0: [141, 97, 83, 143, 139, 179, 115, 98, 109, 115, 101, 151, 117]
1: [91, 145, 101, 169, 156, 159, 108, 143, 142, 135, 85, 136, 123]
2: [139, 95, 54, 166, 147, 179, 127, 160, 126, 118, 151, 117, 97]
3: [128, 157, 154, 103, 125, 101, 117, 112, 137, 134, 125, 119, 139]
4: [143, 113, 159, 173, 136, 135, 134, 148, 141, 137, 195, 85, 112]
5: [148, 109, 39, 152, 153, 175, 127, 155, 133, 103, 138, 116, 84]
6: [141, 168, 135, 118, 114, 148, 90, 142, 151, 109, 142, 102, 137]
7: [118, 123, 146, 135, 131, 131, 173, 113, 147, 94, 145, 122, 111]
8: [147, 105, 95, 144, 140, 140, 126, 122, 116, 128, 122, 128, 120]
9: [131, 152, 166, 97, 132, 107, 114, 107, 133, 137, 119, 127, 140]
10: [127, 150, 162, 101, 132, 97, 120, 121, 136, 144, 112, 122, 140]
11: [129, 140, 171, 87, 101, 93, 149, 101, 81, 146, 135, 152, 162]
12: [124, 127, 142, 132, 127, 142, 164, 115, 147, 97, 146, 127, 110]
13: [131, 101, 56, 156, 144, 179, 133, 144, 136, 113, 142, 124, 110]
14: [123, 148, 139, 167, 121, 152, 81, 182, 115, 127, 145, 160, 92]
15: [135, 143, 144, 114, 99, 94, 143, 138, 128, 121, 154, 116, 176]
16: [83, 141, 110, 171, 150, 147, 123, 146, 137, 136, 94, 135, 130]
17: [99, 97, 116, 142, 100, 89, 197, 102, 128, 122, 144, 183, 185]
18: [136, 152, 163, 101, 126, 95, 123, 113, 129, 144, 122, 121, 136]

[119, 147, 163, 84, 96, 93, 149, 95, 79, 148, 122, 156, 160] 11 18
[145, 94, 93, 143, 132, 155, 126, 125, 122, 127, 111, 135, 110] 8 0
[127, 142, 172, 71, 104, 90, 148, 101, 84, 143, 119, 150, 157] 11 18
[130, 142, 167, 84, 100, 96, 141, 99, 83, 144, 132, 149, 152] 11 18
[120, 64, 131, 117, 117, 104, 178, 117, 145, 140, 115, 146, 145] 17 7
[103, 139, 141, 152, 131, 146, 118, 151, 151, 128, 130, 115, 138] 16 6
[122, 113, 133, 102, 97, 111, 146, 154, 109, 124, 139, 116, 160] 15 3
[167, 114, 114, 162, 137, 147, 126, 123, 92, 145, 149, 144, 75] 8 0
[110, 147, 107, 158, 157, 180, 81, 113, 165, 79, 90, 123, 82] 1 16
